In the data rows, zero lies at 4.5, halfway between 4 and 5.
Here are some points, one per row:
[5 6 8 6 2 6 8 5 7 4 2 2 5 5 6 3 5 4 6 4 5 4 3 1 6 5 3 7 2 3 5 6 3 6 3 5 5
 5 2 5 4]
[5 4 7 3 4 4 5 5 7 3 5 4 4 0 6 4 4 4 5 4 4 4 3 2 5 3 3 4 4 5 5 6 2 3 3 3 5
 5 2 5 4]
[5 5 6 4 2 7 5 4 3 3 5 2 3 1 7 7 7 5 4 5 4 4 4 4 6 5 7 3 8 6 2 6 8 4 6 5 5
 7 7 6 6]
[7 4 7 4 3 2 5 8 6 4 5 5 2 2 3 3 1 4 4 6 6 4 6 7 7 6 3 1 7 3 3 2 2 3 4 5 3
 6 6 2 5]
[7 6 3 4 7 3 5 8 5 5 1 2 6 5 5 4 4 3 6 3 5 4 2 4 5 3 8 6 3 7 4 7 4 3 4 3 4
 4 5 6 1]
[3 2 5 4 6 3 5 4 5 4 4 4 2 5 1 6 3 3 4 4 2 1 6 4 4 4 3 1 8 4 3 5 8 4 3 6 3
 2 5 4 4]
[4 6 5 2 5 4 5 6 5 8 4 3 5 6 3 4 5 7 6 4 5 4 4 4 0 5 7 1 5 7 4 4 4 5 4 4 1
 6 4 2 6]
[7 4 3 5 4 2 5 6 7 4 3 4 7 5 3 2 4 2 5 5 5 3 4 7 6 6 8 6 6 6 3 5 3 3 4 3 5
 5 5 4 4]
[9 7 7 7 6 6 4 5 5 3 2 1 4 6 5 4 4 2 3 4 2 3 2 5 7 5 6 6 2 6 5 7 5 4 7 6 5
 4 4 6 3]
[4 4 4 6 1 7 0 5 4 7 4 5 7 5 6 4 7 6 4 3 5 9 3 4 3 3 5 5 5 5 5 4 2 7 3 3 7
 7 4 2 4]
[4 3 6 5 2 6 0 2 6 7 3 6 8 3 5 5 5 6 4 2 5 9 6 6 5 2 5 2 5 5 6 6 4 7 2 4 7
 6 3 4 4]
[6 3 7 5 3 3 6 5 5 2 7 4 4 3 3 1 0 4 5 6 6 3 7 7 5 5 3 3 7 4 3 2 1 4 5 8 3
 5 6 2 6]
[5 2 5 8 3 4 4 2 5 5 3 4 5 3 4 4 4 5 5 6 5 5 6 6 4 2 4 8 2 4 1 6 4 6 2 2 3
 5 3 3 4]
[7 6 4 6 5 4 5 5 6 5 4 2 3 4 4 5 4 4 4 4 6 3 2 4 6 4 7 6 3 7 5 8 3 5 4 6 5
 5 4 7 2]
[1 5 2 4 5 6 9 4 1 1 4 7 3 7 6 6 7 7 2 2 5 2 3 3 4 5 3 5 6 4 9 4 8 2 6 5 5
 4 5 6 7]
[2 1 4 4 6 5 4 1 2 4 4 4 5 6 6 5 4 3 2 4 7 3 5 6 7 3 7 5 2 5 5 6 4 5 5 4 7
 7 8 5 5]
[5 1 4 3 6 6 5 3 2 5 5 4 4 5 7 5 4 4 1 6 6 6 1 6 7 4 7 4 5 4 5 5 5 6 5 3 7
 5 9 5 6]
[4 5 4 3 5 3 6 4 5 7 8 7 6 8 5 5 7 7 5 2 5 8 5 7 3 6 6 6 1 4 4 4 2 5 5 7 1
 3 3 4 8]
[3 2 1 4 6 6 6 4 2 5 5 6 3 6 4 4 6 7 1 4 3 8 8 3 5 5 5 5 6 4 8 5 6 2 7 5 5
 3 6 5 6]
[4 4 3 2 6 6 5 5 3 2 4 7 4 6 7 6 6 7 3 4 4 4 4 4 2 8 5 6 5 4 6 5 5 6 7 5 7
 2 4 4 4]
[4 8 4 4 3 6 2 5 7 7 4 2 5 3 7 3 4 6 5 5 4 6 2 4 5 6 5 3 4 8 5 5 3 7 5 3 5
 6 6 3 2]
[2 3 4 4 4 6 1 3 4 4 4 4 7 7 3 6 4 6 4 3 4 4 4 5 3 5 3 3 5 3 7 4 5 7 6 3 3
 3 6 6 4]
[4 4 3 8 3 4 3 3 3 7 5 3 6 4 4 4 6 4 4 5 8 5 7 5 5 2 3 6 4 3 2 6 5 7 2 2 3
 5 4 4 3]
[1 4 3 3 4 1 4 5 3 4 3 4 2 6 2 3 5 3 5 3 2 4 7 3 1 3 3 4 7 1 5 1 8 2 5 5 4
 1 5 4 6]
[5 6 3 5 2 6 5 4 5 7 4 3 5 3 6 4 3 4 5 4 6 5 3 0 5 2 3 7 4 5 4 5 3 5 3 3 3
 5 2 3 5]
[7 5 5 2 4 4 6 3 5 6 7 5 3 4 2 1 2 6 3 8 6 4 6 7 5 2 3 4 6 2 4 2 3 3 6 8 3
 3 4 2 6]
[7 6 3 4 7 2 4 4 5 5 6 2 6 5 5 7 6 3 7 7 2 4 3 4 5 6 3 6 3 4 5 4 7 2 3 9 6
 5 1 7 4]
[5 3 8 9 5 4 3 2 3 5 1 7 4 3 6 4 6 2 9 4 7 5 6 7 5 3 2 5 4 3 4 8 5 7 3 3 4
 3 3 3 5]
[2 3 3 4 8 3 5 4 3 3 4 6 0 6 2 5 5 5 5 3 1 4 6 4 2 4 3 3 8 4 4 0 7 3 3 4 2
 1 5 4 6]
[4 5 2 4 4 5 6 3 1 5 7 7 4 4 4 6 6 6 4 5 3 6 4 0 4 6 6 6 3 3 7 3 4 2 5 4 4
 4 4 6 4]
[5 6 3 5 8 8 5 3 3 6 6 5 4 3 4 8 5 3 4 7 2 6 4 3 3 6 1 7 3 4 5 5 5 3 4 7 5
 6 4 8 4]
[0 6 3 3 2 7 6 6 3 1 5 6 3 8 6 7 5 8 4 2 4 2 3 4 3 5 4 5 6 3 6 4 6 4 8 4 7
 4 3 6 6]
[3 8 5 6 9 8 5 3 5 6 7 4 6 4 4 6 4 3 4 8 1 4 4 5 5 5 2 6 3 3 6 6 4 3 3 6 7
 4 3 6 5]
[5 3 6 8 3 0 3 2 3 6 3 3 3 3 6 6 4 4 8 5 5 5 6 7 6 2 4 5 3 4 1 5 4 7 3 1 3
 3 4 5 3]
[6 3 5 3 4 5 6 8 6 1 9 7 4 6 1 0 2 6 5 9 7 6 6 7 5 5 7 1 5 8 3 4 4 4 4 6 3
 4 7 3 5]
[7 7 8 4 6 6 2 6 7 6 5 5 6 1 5 2 6 6 3 4 4 3 3 4 6 7 4 6 3 7 6 2 6 7 6 2 6
 5 4 4 3]
[6 4 5 4 4 3 5 6 7 5 5 6 6 4 3 2 4 3 6 7 6 5 7 6 5 5 6 3 5 6 2 3 5 6 5 3 6
 7 4 3 1]
[3 5 1 3 4 5 4 5 4 4 6 7 4 4 8 6 4 2 5 5 4 1 4 5 3 5 3 3 2 4 5 4 5 4 4 5 4
 3 6 7 4]
[4 6 5 2 5 5 3 5 4 2 4 6 5 6 5 6 5 6 4 2 4 6 5 4 3 5 5 5 6 2 7 4 5 6 7 2 4
 5 7 5 6]
[5 5 5 4 5 1 7 8 5 3 4 5 6 3 2 4 3 0 7 5 6 2 5 4 7 7 4 4 4 6 2 3 3 4 5 4 4
 6 3 4 5]
Along one direction, these points spread out more than along any other. Take the direction at right angles to it along which they spread out most. Then take the direction at right angles to both along which they spread out most. Go by this last direction. For each point below, how far along it does it lie, from 0 to 99? The average is 50, and the first point in the table lies past the average. One standard deviation of the points above along it is 16.
[5 6 3 5 8 8 5 3 3 6 6 5 4 3 4 8 5 3 4 7 2 6 4 3 3 6 1 7 3 4 5 5 5 3 4 7 5
 6 4 8 4] 69
[2 1 4 4 6 5 4 1 2 4 4 4 5 6 6 5 4 3 2 4 7 3 5 6 7 3 7 5 2 5 5 6 4 5 5 4 7
 7 8 5 5] 40
[7 6 4 6 5 4 5 5 6 5 4 2 3 4 4 5 4 4 4 4 6 3 2 4 6 4 7 6 3 7 5 8 3 5 4 6 5
 5 4 7 2] 72
[5 3 6 8 3 0 3 2 3 6 3 3 3 3 6 6 4 4 8 5 5 5 6 7 6 2 4 5 3 4 1 5 4 7 3 1 3
 3 4 5 3] 27
[7 4 7 4 3 2 5 8 6 4 5 5 2 2 3 3 1 4 4 6 6 4 6 7 7 6 3 1 7 3 3 2 2 3 4 5 3
 6 6 2 5] 54
[4 5 4 3 5 3 6 4 5 7 8 7 6 8 5 5 7 7 5 2 5 8 5 7 3 6 6 6 1 4 4 4 2 5 5 7 1
 3 3 4 8] 39
[5 5 6 4 2 7 5 4 3 3 5 2 3 1 7 7 7 5 4 5 4 4 4 4 6 5 7 3 8 6 2 6 8 4 6 5 5
 7 7 6 6] 56
[5 1 4 3 6 6 5 3 2 5 5 4 4 5 7 5 4 4 1 6 6 6 1 6 7 4 7 4 5 4 5 5 5 6 5 3 7
 5 9 5 6] 44
